128 stands for zero in the data rows.
Some points:
[141 122 123  89 143 113  43 195 183  79  97  99 143  97 172 153 127 209
 187 162 144 188 140 148  38 188 150  97 202 179 132 113 155  73 105 214
 105]
[134 149 154 131 110 133 113 151 143 121 108 178 120 176  91 136 119  87
 148 136 140 143 145  79  42  86  24 120  88 100 104 175 110  89 185 152
  11]
[118 199 171 132 172 207 190  64 145  76 124 148  45 161 118 133  54 151
  47  90 169  86 161 117 100 162  99 186 122 109 140   3 100 131  91 217
 100]
[ 93 158 181 140 188  93  50 152  79 150  48 151  96  40  67 155  83 135
 119 123 113 143 144  98 171 244 145 136 208  68 168 137 138 148 106 190
 178]
[105 118 139 138 179  56 183 171 117 129 105  56 182 157 107 190 138 105
  85 115 112 144 173 152 113  71 182 144  96  47 126 104 100  30 120 128
 103]
[104 131 180 101 148  52 187  93  45  70 109 168 150 213  68 117 143 150
 182 183 109  95 115 150 138 162 106 155 136 101 148 130 106 166 159 126
 118]
[113 171 178 123 145 226 102 154 101 201  92 122 101 174  91 145 255  97
 116 132 149 106 180 205 170 111  54 105 143 167 105 174 214 153 118 211
 143]
[ 63 113 114  82 143 150 149  46 103 201  97  67 158 142 169 157 158 140
  85 157 157 165  91 128 126 148 177  88  98 120 147 157 123  43 166 168
  92]
[140  70 175 167 112 135 125 187 144  83 125  85 129  87  76 126 128 116
 122  95  87 127  97  35 137 116 160 158 113 191 106 107 235 182 186 125
 119]
[ 78 180 150  82 135 151 167 255 138 156 166 175  83 141 135 113 173 218
 163 131 184 119  58 168 142  55 136  97  86 183 123  95 143 117 137  99
 148]
[111  82  79 109  67  64 136 172 142 165 111 141  94 150 112 130 210 148
 117 156 190 123 170  48  95 128 146  78 136 150 198 108  32 157 128 135
 163]
[ 49 133 146 100  85 132 154 115 105 163 172 103 134 136 186 185 157 122
 117 134 146 162 136 126 196  80 135 128 169 101 121 183 102 173 172 144
 154]
[128  74 133 147 127 216  50 101  87  73 131 110 157 146 117  83 157 157
  52 195 130 126 109  27 198  78 176 102  88 158 116 118 111 132  51 156
  86]
[ 54 119  67 139 119 135  85  94 150 156 166 119  66 128  95 159  85  28
  74  56  78 145 143 167  78 120 104 183  92 167 146  89 163 134 165 113
 132]
[137  92 108 103  87 164 103 122  98  54 134  73 124 137  84  96  90  88
  84 107  86 131 107 193 163  84  51 107 156 115 229 110  99 134 184 141
 202]
[179 176 123 144  19 163 144 152 104 126  69  99 130 117 135 208 125 123
 175 138 121 144 207 121 127 162 164 186 102 191 184 196 145  91 169 108
 147]
[133  61 184 200  88 146 133 114 110 143 186 164 160 112 172 110 126 123
  84  92  84 111  93  74 101 134 148 156 234 169  76 139 109   3  97 126
 176]
[132 143 105 146 142 123  43 177  95 111 113 103  42 202 149 141  59 146
 150 123  84 124 150 122  77  66 159 100 136  51 107 189 190 133  86  78
  63]
[179  86 137  92 142 140 117  77 185 164 146 115 166 115 147  56 106 177
 155 146 113  85  93 139 145 179 110 173  98  99 136 150 129 121 149 172
 160]
[142 105 154 104  83 125 110 153 145 131  95 189 166 163  73 150  94  89
 148 127 125  88 106 117 124 136 142  91 172  90 140  85 180 144 179  52
 126]
[114 175 108  81 136 127 155  98 114  82 147 144 166 105 139 141 106  98
 106 139 162 141 136 116  83  91  72  64 168 145 234 124 124 116 100  67
 110]
[120 195 157 131 175 137  54 112 199 119 171  62 162 118 127 154 140  93
 114 184 149 167 106 126 156 147 101 176 157 158 118 131 114  79 187  11
 126]
[161  66 157 146 143  64 123 155 171 121 129 163  99 152 129 156 140 165
 137 147  52  93  92 150 140  81 119  92 124  93 124 114 138 104 176 140
 146]
[109 169  94  94 130 137 132 173  96 138  73 135 122  65 219  84 203  82
 140  51  58  66  92 127 115 137 126 124 135  92 182  81 101 136  74 119
 108]
[183  65 128  90 131 104 172  95 122 171 196 114  75 113 135 116 130  67
 143  95 149 137 148 109 175  93 161 213 117 133 122 137 183 105 133 203
  58]
[151 159  90 125 105 199 127 146 117 154 136 158 164 185 206  87 109 159
  68 143  24 136 138 168  57  92 159 190 159 186 178 160  86 154 181 111
 177]
[102 119  95 150 143 132 137 186 109  95 137  64 207 125 122  65 115 139
  97 104 168 103 115 159 135 209  77 153 202 136 113 165 163 139 142 198
  40]
[161 105 102 105 163 115 227 147 158 128 140 103 141 122 219 181 122  94
 168  88  54 141 172  85 152 134 123  98 117 126 152  72 103 150  86 188
 173]
[157 106 141 162 177 138 105 144 148 165 219 160 136 163 131 130 116 108
 133 114 162 100  64 148 103 217 114 147  65 105 178 137 155 114 134 136
 215]
[ 52  93 153  93 185 112  95 186  78 135 121 110 141 134 142 168  88  96
 106 121  69  79 144  90 111 160 153 117 105 179 116 122 101 162 132 132
 109]
[159 135 114 172  63 163 121 100 155 192 115 174 155 182  94 143  99 162
 100  82  98 232 211 140 184 170 126  95 139  99 100  74 110  93  97 130
 160]
[121 138 171 188 113  92 158 148  71  66 105 133 168 167 145 115 143 135
  85 148 118 121 162 141 154 163  91  84  73 150 201 132 159  67 118  97
 125]
[100 144 152  68  41 105 133 139 166 157 225 136 134 112 122 182  67 164
 155 157  56  56 105 171 133 125  83  94 151 113 115 123 138 113  54 177
  49]
[126  58 133 171  80 118  75 164 170 106  95 155 150 133 149 163  54 160
 128 188 179  99 181 146 131  61 119 136  84 141 108  97 151 132 112 210
 193]
[ 90  86 162  99  79 204 123  70 110  84 163 177 147 118 146 106 203 182
 188  46 141 136 102 113  67 172 133 107 125 119 115  74 171 105 114  85
  94]
[135 197 134  79 142 110 135 128 129  39 228 158 114 121 108  99 170  31
 143 227 116 160 169 114  66 108 131 179 163 136  94 137 151 151  30 148
 186]
[116 124  91 223 165 157 145 122 169  98 108 184 147 129  82 120 183 130
 176 155  57 126 164  52 135 103 134 140 104  83 134 145 133 101 196 143
 117]
[ 81 153 197 106 125  75 142 144 165 109 128 144 137 205 133  88 139 114
  97  87 129 223  69 114 146 141 210 156 142  87 133 119 138 162 127 145
 136]
[163  91  44  84 110 118  63 100 115 147  66 188 104 193 207  91 122  92
 127 184 189 162 151 152 171 167  91 144  91 116  99  87 154 120  90  75
 102]
[142 183 140 119 120  90  73 167 125  57 124 193 187  87 165 179 145 118
  85 110 149  82  68 153  97 104 172 216  84 140  91 120  88 155 185 163
 100]
[164 201   0 216 159  95  98  82 101  74 191  75  59 123 117 178 117 195
 160 113 154 146  47  73 130 123 116  43 199 124 125 151 164 160 159 161
 139]
[167  92  97  49 152 173 107 131 134  81 136  55  83 233  80 157 160  84
 176 129 130  77 132 127 155 130 145 121 178 146  25 116  66  87 151 136
 179]
[195 109 193 143 129 180 128 158 149 153 143  60  22 135 180 117 161 152
  95 208  46 196 104 116 129 188  82  97  79  67 144  75 102 207 165 100
  99]
[ 85  70 107 176 161 197 172 134  61 113 131 187  53  23 130 130 117 166
  95 227 114 160 127 206  77 113 138 135 156  95  85 148  73  87 128 114
 137]
[ 97 115 139 139  82 128 176  57 125  62  76 134 140  82 194 191 117  60
 143 176 102  88 106 125 174 174 129  69 116 136  77 168 156 153 117 124
 137]
[ 95 108 123 145 142 112  88 122 139  79 158 109 136 120  52 135 172 105
 215  76 107 129 117 225 104 170 150  95  27 196 141 141  39 110  86 129
 166]
[ 44 161  99 139  78 168 146 134 173 107 194 191 128  75 121 173 148  75
 142 165 154 194 104 139 188 143 155 155 105  23 140 132 128 121 148 111
 129]
[182 187 119 117 180  94 196 127  86 240 143 136 147 119  84 190 128 149
 116 219 127  75 132 103 102 144 121 181 158 165  91  85 142 132 116 113
 140]
[209  69 126  96 139 143 158 199 107 119 114 136  70  71  98  57  93  62
 111 117 157 122 157 171 132 200 183  74 162  66  80 184 135 136 136  64
 120]
[141  81  63 195 108 162 172 152 169 135 108  78 122 166 115 193 138 186
 157 115 136  63 110 218 199 139 111 201 166 122 146 133 156 143  62  66
  64]
[ 84 152 146 161 179 140 124 128 152 118 142 106 122  90 135  48 116 111
 131 112 162   1 193  89 157  95  98 101 102 106 148 175 132  49 104  98
 168]
[193 173 156 185 127 101 173 145  97 140 102 152 175 114 187 130 117  72
 124 129 120 167  84 160 124  82  95 100  91 158  85  84 205 118  90  92
 193]
[139 162 124 162 102  84 147  34 191 132  33 144  48 116 133 111 177 156
  81 113 112  95  84 195 129 115 215 128 114 134 140 165 163 109 110 146
 109]
[119 165 170 139 119 137 107 152 148 166 175  65 110 165 114 146  85 167
  70 110 201 116 139 134 130 148 223  83  76 130 149 166 189 151  50  87
 154]
[128 181 135 101 115  90  88 143 219 110 161 177  95 112 171  86 133 171
 138  69 111  85 233  80 201 148 130 149 164 133  94 171  51 135 143  75
 102]
[174 131 141 140 107 122 147  69 188  87  82 137 195 124 138 149 176 110
  87 101 156 134 150 140 119 122 114 103 141 129 105 100 127 175 134 110
 120]
[ 33 105  77  68 114 104 144 106 116 167  98 157 107  99  25  73 114 165
 174 121  74 168 133  65 123 105 109 150 120 203 121 132 196 123 107  92
 158]
[126 179 101 130 115  88 133 122  44 130 147 197 103 173 147 115  91 125
  78 130 111 101  93 127 191 169 132 117 109 239  75 158  87 152 174 136
 109]
[118  64 162 130 118 132 158 154 132 123 125 127  89  81 119 171 129 135
  69  98 236 112 147 146  89  77 115 132 230 136 121  97  93 188 177  70
 133]
[143 171 189 150  37  59 160  61  98 139 155  64 104 127  50  46 144 182
 134 130 127 129 164 154  80 129 144  81 139 128  81 104  93 117 152 126
 132]
[ 83 141 105 203 155 119 151 183 199 194  60 120 154 216 150  60  83  78
 176 136 150 152  49 132  84 117  93 148 204 115 105 172  78 137  77 169
 126]
[138 175 167 173 131 173 125 112  29 139 177  89 191 104 164  54  92 135
 255 100 140 146 201 154 146  68 193 139 129 100 145 105 123 192 167 139
 111]
[104 129 161 144 147  96  62 115 138 152 102 104 158  48 104 132 112 173
 133 120 104 164 131 135 205 103  30 151 110 144 101  85  76 155  82  90
 110]
[161 116 125 127 191 116 102 117 133 218 180 158 133  85 126 138 104 101
 131 148 141 120 138 128 127 144 148  43 119 168 168  71 132  65 186 130
  51]
[110 165 107  48 111 214 121  81 158 180  59  60 194 116 106 143  89 144
 116 119 103  80 107  97  67 118 136  81  89  58  40 140 137 172 138  83
 188]
[ 66  82  28 152 113  32 109 145 110 158 169  78 150 137 167  69 176 154
  83 126 151 120 166 125 111 156  67 130 129  78  67  89 208 152 154 142
 162]
There is one direction along which these points spread out most. Take the direction at right angles to it along which they spread out most. Go by this last direction. How far along it is each point below, from 0 to 99? The average is 50, and the first point in the table lies past the average. One standard deviation of the points above along it is 16.
[138 115 157 113 129 100 117  71 115 147  91  93  96  77 145 112  88 132
 175 125 183 152  82 141 135  77  94 187  78 122 125 146  88 135 119 134
 179] 45
[120 137 126 151  86 124 162 138  93 105  85  35  85 107 158 100  98 109
 197 119 183 169 115  93 114 187 138 183  76 176  90  65  82  84 127 120
  90] 51
[220 175 100  68  92 113 105 158  83 121 123 163 133  88 122 137 127 135
  84  39 148 147 112 101 123 101  77 106  75  80 100 201 122  73 158 195
 157] 52
[192  78 134  85 187 121 191 139 116 111 151 154 180 128  98 172 131 169
  77  61  98 243 106 135 129 113  84 150 112 151 125 228 104 148  50  97
  89] 49
[148 145 173 169 214 112 132  72 189 136 105 112  93  92 147 101 149  69
 151 120 130 153 128 125 116  82 133  81 165 196 132 129 110 149 147 144
 107] 58
[129 127 104  35 169 104 146  97 175  83 108 135 151 117 128  52  79 159
 128 174 115 162 175 194 190  87 179 114 137 169 174 120 184 122 167 146
 122] 49
[ 99  44 175 140 199 122 125  52 120 129 129 169 100 166 210 184 101 172
 174  95 172 138 189 104  59 164  98 142 123 112 146 210 158 205 158  89
 158] 47
[168 137  49 138 175 114 110 107 112 107 140 118 180  97  80 102 208 171
 100 149 111  95 162 119  73 125 157 183  82  87 146 124 116 171 113  72
 127] 53
[166 118 119 130 158 122  35  83  47 178 113 178 153 171 115 163 143 106
 168  84 146 119  86 157 153  74 190 136 185 111 148  52 103 119  85 133
 108] 49
[122 156  61 109 184 204 211 196 148 107  98 166 145 143  92 140  86 169
 158 111 175 131  95  82 178 127 134 119 133 130 126 110 121 105 158 142
 149] 56
[159 125 173  85  53 117 125 107 108 136 117  90 102 119 120 111 159 116
 144 168 150 103  56  53 143  99 104 192 149 108 255 163 128  98  88 105
 136] 50
[149 104  97 175  70 151 146 129 178 195 145 154 177 104  75 100 101  64
 130 167 149 119 126 127 106 144 166  74  80 151 160 175  73 233  80 172
  74] 42
